In the rows, zero is written as 128.
One turn moves each row of this set onto another row. After a few examples, where does it send each row asked below?
Rek: [124 170 108 122 126 111 144 116 122 156 148 118 149  83 104 126 136 114
 134 144 107  98 154 132 112 124 104 126]
sogit: [120  96 169 140 144 111 132 116 128 139 132 147 141  98 120 133 156 142
  80 171 149 153 125 151 116 141 120  82]
Geg: [149  91 118  67 120 145 131 130 121 130 101 106 150 120 127 135 139 126
 143 128 131 101  99 100 120 144 123 140]
veta: [146 138 131 122 141 124 136 143  96 131 177 102 129  97 106 136 138 112
 150  88 157 113 150 129  91 121 106 124]
Niru: [152 125 105  92 105 135 114  97 153 139 114 144 151 129 148 133 132 135
 139 105 154 114 111 103 108 110 118 126]
gatas: [160 138 152 129 141 123 151 152 115 111 121 127 128  99 110 115 115 140
 155 126  98 102 135 134  84 130  95 124]
masun: [139  73 154 161 149 124 116  90  95 142 140 110 101 115  94 125 146 158
 144 166 146 134 124 125 112 125 148 136]
basal: [151 144 142 135 101 102 133 152 134 124 134 130 135  98  79 103 141  93
 162 105 123 127 146 119 137 117 109 115]
bimez: [120 132 108 108 136 109 147 130 127 127 172 110 138  97 110 134 142 100
 159 125 128  80 149 118  96 109 112 121]
lilor: [136 110 163 139 139 118 137 115 140 112 148 158 132 124 126 146 173 113
  68 143 153 136 140 158 126 134 138  82]
dod: [126 108 142 161 141 125  82 109 107  99 167 149 126 140 117 137 111 155
 151 141 132 155 122 135 116 165 142 115]
rupip: [163 108 122  90 134  88 123 125 131 134 139 129  65 152 140 105 143  92
 146 144 159 131 135 146 117 125 169 111]
lapav: [133  97 148 116 124 101 121 128 122 137 156 117 111 153  94 109 152 123
 158 179 178 116 111 172 117 142 155 134]
pak: [146 104 118  70  91 138 117 115 127 130 119 116 153 114 118 139 149  97
 132 107 164 146 116 104 124 144 114 135]
mikor: [ 94 100 120 141 136 118 110 157 127 129 130 152 110 134 123 116 122 153
 115 152 157 149 124 155  79 144 149  96]
resef: [138 123 135 117 146 128 101 121 114 144 160 162 154 125 111  89 157 153
 120 157 152 128 116 161 169 145 132  89]
Rem: [136 118 110  83  77 137 121  97 138 127  93 125 137 107 137 126 131 119
 128 140 121 139 116 115 113 124 108 141]
gevus: [130 110 106 131 170  88 133 108 122 151  97 152  79 119 126 119 146 108
 128 128 110 120 113 120 154 101 158 118]
Rakat: [108 103 114 146 133 139 122 100  97 113 129 158  96 119  89 112 175 117
 106 125 119 130 124 156 164 103 140 137]
lepog: [129 177 123 136 123 118 136 137  98 147 150 116 137  87 105 135 125 115
 126 104 137 137 151 151  94 137  97 128]
Luni: [131 129 131 117 138  69 118  80 130 107 149 141  95 128 148 156 136  73
 135 143 115 144 118 143 153 135 143 117]
Sepu: [130 102  95 101 169 117 140 151 104 146 108 158  74 136 136 131 134 116
 108 117 137 146 129 145  93 148 149 115]
kiz: [162 145 143 118  85 121 107  98 134 144  99 114 143 112 148 135 123 129
 123 104 155 146 105 121 131 116 120 130]
bine: [ 87  91 108 139 143 121 115 120 110 134 125 165 114 115  93  95 157 141
 133 142 131 122 100 152 153  98 130 124]
seg: [ 98 133 115 151 141 115 115 133 126  99 105 139  94 116 115 110 132 137
  91 141 141 153 131 150  87 135 167  96]
paf: [130 123 126  96 108 133 113 123  93 128  98  80 141  99 129 149 124 119
 130 114 132 134  92 114 135 149 125 149]
kud: [146 122 139 107 122 119 118 142 125 126 104 105 149 130 143 156 122 123
 141  83 163 115  79 113 121 138 132 131]
geb: [150 117 151 112 175  92 151 109 113 139 101 149 112 107 134 156 147 100
  89 149 111 157 121 141 133 168 127 107]
todoz: [113 116 129 119 158  99 127  97 131  61 147 159 120 144  89 136 162  94
 143 142 146 124 104 155 124 152 141 131]
piru: [165  81 135 111 161 116 138  75  98 133 135 124  66 108 143 137 147 117
 119 149 120 143 145 119 112 119 139 122]
Nite: [ 90  98 148 131 132  85 120  98 126  94 150 151 131 124  95 142 155 100
 145 165 144 139  93 165 139 134 117 134]
meb: [130 108 138 125 122 118 141 129 115 127 135 108  89 155  99 125 159 111
 121 179 148 107 129 178 107 148 177 148]
Peri: [143 141 129 105 116 118 126 111 131 142  90  97 144 113 162 148 116 142
 125 131 142 104  88 123 102 121 129 136]
Badud: [151 140 121 102 158 131 122 105 122 120 138 152 127 127 108  71 169 144
 106 166 141 109 129 162 149 137 154  96]
Vokek: [162 149 116 103 163  99 119 126 112 169 135 149 113 142 133 121 144 105
 119 128 141 131 123 152 173 162 163 105]
sesaf: [154 137 159 119 101 109 139 149 111 102 134  93 117  88  98 103 126 104
 159 138 104 122 143 135 109 124 107 127]
bal: [163 146 148 135 135 110 156 160 147 138 121 154 148 110  93 116 137 119
 149 104 130 106 141 126 101 125 100 110]
zase: [160 106 162 163 166 120 124  86 100 115 132 107 102 115  83 130 160 133
 119 141 157 143 133 120 119 147 170 123]
Gatak: [140 124 128 159 152 142  99 116 112 100 161 150 116 160 129 139 122 153
 127 132 117 114 135 139 121 162 172 110]
kiluv: [172 121 128 100 153 122 105 109  91 102 151 155  89 140 141 128 120 113
 138 122 120 170 135 140 130 175 137 113]

kiluv -> Vokek
kiz -> pak
Rakat -> zase
Now these:
gatas -> Rek
Nite -> dod

